Each path below is one point turned by a fixed rotation once a step. After each direction that follows a path, write how fast that rotation turns it, in degrees per step (0 if it stays still).
Each turn is a multiple of 5 degrees from 10 to 175, or 0.
Each row of a path follows its step; steps can be skipped.
Rotation 1:
step 0: [ -5 -10 -23  -4 -27 -25  -5  -2  22  -1 -23 -28  26 -13  36  -2 -39  13
 -11   2 -10  24  58   3  -6 -13   5  35  -5  40 -23  -3 -22  21   5 -13
  16   1  16  13  17  27  14  16   9   7 -21  -9  -2  -2  21  -2  25  37
 -14   1  31  34]
step 1: [ -1 -16  30  16  13 -23  17 -19  10  -7 -17   6   9   1 -26   1 -31  33
   8   6 -18 -34  40   7   8 -27 -18  10 -40  22  -4 -15   8  26 -15  -1
 -18  23  -6  -2  -4  23  35 -24 -20  20  12 -11   4 -18   5 -18  31  -9
 -29   3  36  44]
step 2: [ 19 -24  -2  41   8  10  -4 -20  26   2 -10   9  27  -5  -2  42 -11   3
 -13  -7 -24  -6  -8  13   5   9  33 -13   3  -3 -27 -17 -24 -32  28  -6
  26   6  22 -10  -9   0  38 -12  -7  -3   7  -4 -12   4  28 -10  39  -8
 -37  26  43  42]
step 3: [ 36  13 -25  12 -17  12  23 -19  13  13   8  -1  10 -30  31   9  -6  24
  -2 -22 -47 -31  41  11 -16  20   0  21  -2  16 -33  -9  -2  34  -6   5
  25  22  25   6 -10 -10  -9   4  21 -15 -13 -26  -5 -22  -4  25   8 -16
 -21  15  18  48]
step 4: [ 20   5  29  15  20 -34   2  -7  10  23 -21 -17   5  -7  -2  32  -1  -3
   4 -17 -14 -10  47 -24  -1   4   1  -5   3   6 -25  -8  -5  26 -36 -29
  22   1 -28  -7  -7  22   8  26  -4  14  17 -26   8  10  36  -9  20 -29
  11  10  -8  67]
step 5: [ 26   5 -21  15  -6  -3   6  -8  35 -10 -12 -32 -27   0  -2  23  -6 -10
  -6  12  12 -19  16   5 -12 -27 -11   3   9  28 -27  37   4 -13  10 -18
  44   7   5 -17   2  32  42  16 -18  25 -28  12  16  -9  26  21  30  10
 -17   4  37  46]
step 6: [  4  17  -2  33  23   4   6 -43 -13  11   5   2   4 -21   8 -17  -7  21
   4  -2 -25 -30   9  16  23   7 -14   8  -6  -2  21  16 -22   5  -6 -21
  13  73  10  13  -6  12  31   1  -1  11 -28 -24  36 -20  35   4  27  -5
 -20 -13  16  36]
step 7: [ 19 -19 -13 -21  11  -1 -22 -26  16   4 -23 -10  22 -24  12   2 -17  41
  -9 -15   2  26   6   1  15  -5  44   6   4   1  -2 -10  -2   1  -2 -11
  44   0   2  26 -17   3  28  34  -8   7  -6 -45 -18 -18  37 -23  34 -16
   1  -8  15  47]
step 8: [ 46   1 -10  -9 -28   7  -2 -23  24 -15 -19 -25  23 -24  14  -1 -40  -6
 -10 -30  -5 -19  30  10 -19 -16 -19   5  -7  15   9 -18   8  31   2  14
  -8   7 -32   0  -3  24  42 -16  -8  20 -41  -7 -10 -24  -6  -3   1 -12
  -6   7  17  58]
step 9: [ 34  -5  18  23  10 -45  11 -37  22  14  -3  -6  29 -13  -2  10  -3 -14
  15 -23   1 -42 -19  19   6  11  16   3  14  13 -17 -24 -26   2 -27 -36
  -2  27   7  -1  19  32  49  -8  10  36  17  -8  -9  -1   4 -26  12   5
 -20   0  21  31]
step 10: [ -4 -14  -7   0 -16  13   9 -19  23  13 -31 -16   2 -10  19  20 -23  10
 -17  -3 -22 -14   5  43  26   0  14  35  -1  -8 -34  18   4  13  19 -43
  34  13  24   4  23  21  14  19   8  20   3 -30 -28 -19  17  30  -3  -5
 -11  41  44  22]
step 11: [ 21   6   3  11  28  -7   7 -31   7   7  -3  -5   6 -21  13   1  -2  10
  -2   3 -18 -19  45  11  17  13 -17  23 -17  11   5 -18 -19  36  23  10
  -7  16 -46 -16  -9  23   2   6  -9 -10   6 -56   3  15  28  16  13  19
   7  20  39  52]
Speeds:
[  0  -1   2   2 -13   0   4   4   8   1  -1   5   0  -5   3  -2  -4  -4
   9   6  -3   1   1  -1 -12   3  -4   3  -2   4  -3  -3   4  -2  -9 -10
   0  -3  -5   1  -3  -1   9   9  11   4  -4   4  -1   9  -1  -5  -6   3
   4  -1 -12   3] | 80
[ -1  -9   3   2   3  -1   5  -2   0  -6  -2  10  10   4  -1   6  -4  -4
   4   5 -11  -1   2   6   1   6   1   4   0   0  -8   2   4   6   5   6
 -11  -4   1  -6   8  -1  -9   4  -2   3   6  -2 -10   6  -1  -1  -2   8
 -10   2   3   3] | 40
[-12  -2  -1  -4  -2  -9   0   3 -10   3   0  -1   5   3   0 -10   3   7
   0  -5  -5   2   1  -1  -2  -1  10  11  -1   2  -7   0   2  10  -5  -9
   1   9  10   6   3   3  -4   5   1   2   3   1  -3  -4   2   3   2  -9
  -1   0  -9  -3] | 115
[  3   3   9   4  -4   4   1   4  -2  -7   1   3  -1   1  -1   0 -11  -5
   6   0  -8   3   3  -5   6  -2  -7   6  -3 -12  -3   3  -3   5   3   0
  -4   5  -5  -4   1  -8   5  -5   1   6   0  -1   5 -15   2   6   1  -9
   7   5  -5  -4] | 155
[  6  -5   6   3   3 -11   4   7   3   2  -5   1   3   4  -5   1   5   3
  -3  -1   7  -1   0   0 -11  -8   1  -2   2   2  -4   6   1   2  -1  -2
 -14   1  -3  -2   5   0  10  -1  -7  -4  -2  14   2  -8   5   1  -7   0
   2  -6   7   1] | 95
[ -2   0  -2   5   3   0  -6  -5   0 -12   9   3  -1  -3  -4  -6   4 -10
  -2  -8  -4  -3 -13  -1  -2  -4  -2   4  -1   2  -1   6   4  -7  -7  -7
  -3  -2   6  -6  -7   3   7  -9  -7   4   3   7   1   4  -2   3   4   2
  -8   7  -1   2] | 100
[  6  -8   2  -4   1   2  -4   9   0  -8   4   0   3  -4  -1   4  -7   1
  -9   2   0   0   0  -6   7  -9   7  -1  13  -1  -6  -9  -4 -14   2  -5
   4  -1   2   0   4   2   1  13   0   0   4   4  -2  -3   2   6   3   7
   0   1  -3  -4] | 145
